A single turn carries every row of the set below to another of its rows. Some are shown first; where does it send the rows asked next?
dugin: [ 0.68  1.59 -0.64 -0.24 -1.25 -0.11 -0.30 -3.29  1.07  0.32 -2.24 -1.92
 -0.35  0.69  1.10 -1.61 -1.10 -2.78  1.65]
betiz: [-0.09  0.71 -0.82  0.15 -1.95  0.97  2.39 -1.35  1.15  3.14 -0.37  0.44
 -0.06  2.82  1.32  0.43  1.06  0.65  0.74]
Tol: [ 2.30 -1.26 -0.73  1.22  0.99  1.51 -1.33 -0.81 -0.94 -0.59 -2.16 -0.01
 -1.01  0.05 -2.13 -0.44 -1.01  0.32  2.43]
toka: [-0.99  2.61  0.77 -1.25 -0.90  2.12 -1.25 -0.40  0.77  0.43 -1.11 -1.68
  0.81 -0.69 -0.09 -3.12 -1.20  1.90 -0.94]
pumaf: [ 0.32 -1.94  0.93  2.74 -2.53  1.22 -1.62 -2.36  2.16  0.70 -1.35 -0.64
 -0.74 -0.26 -1.18  0.22 -0.27  0.86 -1.15]
pabeg: [ 0.95 -0.72  0.06  1.67 -0.31  3.26  0.71 -1.54  1.16  0.95  0.38 -1.84
  0.56  3.25 -0.05 -0.50  1.70  1.09 -0.34]
fus: [ 1.16 -0.39 -0.94  2.95  0.78  2.77  1.07  0.69  0.60  0.19 -0.12 -1.27
  0.95  2.96 -0.38 -0.99  0.76  1.00  0.91]
bugi: [ 1.38 -0.60  0.50 -1.56 -0.24 -2.19 -0.86  0.90  2.27  0.25 -0.07  1.97
  0.09  0.15 -0.55 -1.20 -0.92 -1.98 -0.44]
Muzov: [-0.23  2.50 -0.59  1.81 -0.52  0.06 -0.51 -1.76 -0.22  1.34 -0.61 -1.71
  1.20 -1.80 -0.60 -0.04  0.15 -3.43  0.57]
tiv: [-1.16 -1.19  1.26  0.56 -3.53 -1.35  0.72 -2.61  0.12  0.00  0.49  1.24
  0.16 -0.50 -0.87  0.85  0.01 -1.02 -0.41]
tomek: [-0.85 -1.10 -0.08  0.41 -0.11 -1.34  1.02  1.09  1.98 -1.31 -1.93 -1.14
 -1.31 -1.90  0.10 -1.16 -0.56  2.50  1.01]
mopag: [ 0.41 -0.12  1.24 -1.01 -1.42  0.30  1.27 -3.23  3.83  0.12 -2.10  0.37
  0.36 -0.69  0.81  0.24  0.75 -0.02 -0.65]
doro: [ 0.11 -0.11 -1.36  3.33 -0.33  2.67 -0.02  1.17  1.30  1.56 -1.22 -1.19
  0.00  2.01 -1.61 -1.88 -0.57  1.17  0.25]
menak: [-1.50 -0.33 -0.34  1.02 -0.37 -0.91 -0.11 -0.43 -2.15 -0.87 -0.50 -1.47
  0.33 -0.17  1.23 -1.76  1.39  0.27  3.37]
Fud: [-1.18  1.37  3.22  1.27 -0.34 -0.44  0.87 -1.12 -1.27  0.35  0.15  2.01
  0.30 -0.91 -0.39 -1.05 -1.63 -1.73  0.58]
zipip: [-0.16  1.00  0.30 -2.46 -0.13  3.07  0.37 -1.77 -0.82  1.26 -0.08 -1.16
  0.90 -0.88  1.00 -1.50  0.48  2.05 -0.12]
Fonet: [ 0.09 -0.73  2.69  4.05  0.03  2.27 -0.46 -1.18  0.50  0.72 -0.77  1.44
  1.19 -0.50  0.02 -0.21  0.40  0.41  0.10]
Lakis: [ 0.38 -1.23  2.11 -2.10  0.60 -1.93 -0.70  0.85  0.62  0.52  1.55  0.86
 -0.63 -0.34  0.34 -1.36  0.30 -0.45 -0.54]
Vope: [-1.64  0.47  1.48  1.01 -2.22 -0.32 -0.20 -2.83  0.64 -0.14 -1.39 -0.48
  1.07  1.19  2.58 -2.21  1.11 -0.71  1.74]
zitob: [-1.39  3.82  1.33  1.04 -0.77  0.43 -0.29  0.45  0.50  2.56  0.68 -1.85
 -0.35  1.45 -1.03 -0.69  0.37  0.54 -0.86]
lofiv: [ 1.37 -1.07  0.29 -0.87  0.21 -1.73  0.27  0.99  1.79  1.28  0.72  2.08
  0.31 -0.88 -0.08 -0.12 -0.47 -2.15 -0.78]
kos: [ 1.10  0.07 -0.32  0.14 -0.20  3.41 -0.89 -1.88  0.49  1.60 -0.53 -2.22
 -0.53  2.84 -1.87 -1.27  0.93  0.83 -0.12]
Zuke: [ 0.01  1.74 -1.49  1.04 -1.31 -0.28  1.03  0.94  0.20  0.40 -0.33  0.67
  1.59  3.20 -0.73  0.43  1.76  0.52  1.99]
Gad: [ 0.04  2.51 -1.48  0.47 -1.31  0.95 -0.72  1.22  1.97 -1.36 -1.61 -1.32
  2.04 -0.22 -0.67 -2.19 -1.77  0.96 -0.40]
susot: [ 0.81  0.76 -2.83  0.89 -1.49  1.27  1.28  0.68  1.71 -1.20 -0.71 -0.32
  3.28 -0.34  0.29  0.06 -0.09  0.64 -0.05]
gunol: [ 0.38 -0.83  1.89 -1.86 -0.52 -2.30 -1.37  0.66  2.00  0.16  0.47  1.34
 -0.37  0.33 -0.09 -1.90 -0.35 -0.81 -0.80]
tazof: [ 0.84 -0.49 -2.16 -1.15 -0.96  2.44  2.11 -1.26  0.19  0.51  0.05 -0.55
  2.03 -0.69  1.47  0.36  0.86  1.55  0.18]
Sas: [ 1.88 -2.11  0.54  1.86  0.08  1.33 -0.08 -1.71  1.29 -0.46 -1.43 -2.01
 -2.46  0.61  0.68 -0.70 -2.02  1.21  0.56]
vurez: [ 0.68  0.57  0.92  0.17 -0.56 -1.92  0.62 -0.99 -1.21 -2.90  0.96 -0.28
  0.28  0.32 -1.44  0.58 -0.79 -1.85  1.14]
Pizur: [ 0.14 -0.92  0.05 -1.36 -1.20 -0.89  0.91 -2.00 -1.72  0.31 -0.99  1.10
 -2.01 -0.42 -1.09 -0.76 -2.19 -0.99  2.00]
sel: [-1.77 -0.49 -1.64  2.36 -1.69 -0.92  0.20 -0.44 -0.54  1.44 -0.25 -2.62
 -0.59 -2.35  0.40 -0.38  0.09 -0.56  0.91]
ruges: [ 1.96  0.52  2.31  1.90  1.37  1.68 -1.84 -1.65 -0.52 -1.79 -0.21 -0.63
  1.03  0.58 -1.63  0.19  0.80 -0.43  0.70]
ravad: [ 0.70  2.77  0.00 -1.30  0.66  1.33  1.21 -1.02 -0.65  2.94 -0.01 -1.51
 -1.44  2.25  0.05 -0.42 -0.03  0.12  1.05]
Lilaf: [ 1.62  1.29 -0.23 -2.27  1.42  0.57  0.44 -1.83  1.07  0.46 -2.22 -0.85
 -1.06 -2.35 -1.74  0.14 -0.47 -0.85  0.72]
sapa: [-0.53 -0.26  1.37  1.32 -1.76 -1.86  1.48 -0.99  0.89 -0.86  0.14 -0.97
 -1.97 -0.31  0.48 -0.79 -3.34 -0.86 -0.35]
fezu: [ 0.47  0.46  1.51 -0.45  0.88 -0.55  0.93 -0.50  1.37 -2.99 -1.57  0.86
  1.78  0.04  0.38 -0.50  1.77  0.72  1.99]
Dov: [-1.43  1.39  1.73  1.06  0.60  0.14  0.11  0.37  1.15  0.97 -0.95  0.06
  0.58 -3.85 -1.54 -0.08  0.73  0.51 -0.66]
Saged: [ 0.97 -1.75  0.77 -1.48  0.69 -1.73  0.48  0.95  0.93  1.32  1.51  1.03
 -0.76 -1.11  0.54 -0.35 -0.19 -1.00 -0.70]
dumeg: [-0.73  1.88 -1.69  1.11 -1.97 -1.12 -0.08  1.68  1.26  0.71 -0.51 -2.14
 -0.99  2.44 -1.42 -0.67 -0.37  1.47  0.56]
bula: [ 0.03  1.04 -0.16  1.89 -0.24  3.28 -1.49 -0.23  0.57  2.20 -1.06 -1.04
  0.36  1.82 -2.93 -1.84  0.45  0.56 -0.26]

bugi goes to Lakis
bula goes to pabeg
And these:
Muzov goes to Vope
vurez goes to Fud
susot goes to toka
Tol goes to ruges
betiz goes to dumeg
mopag goes to tomek

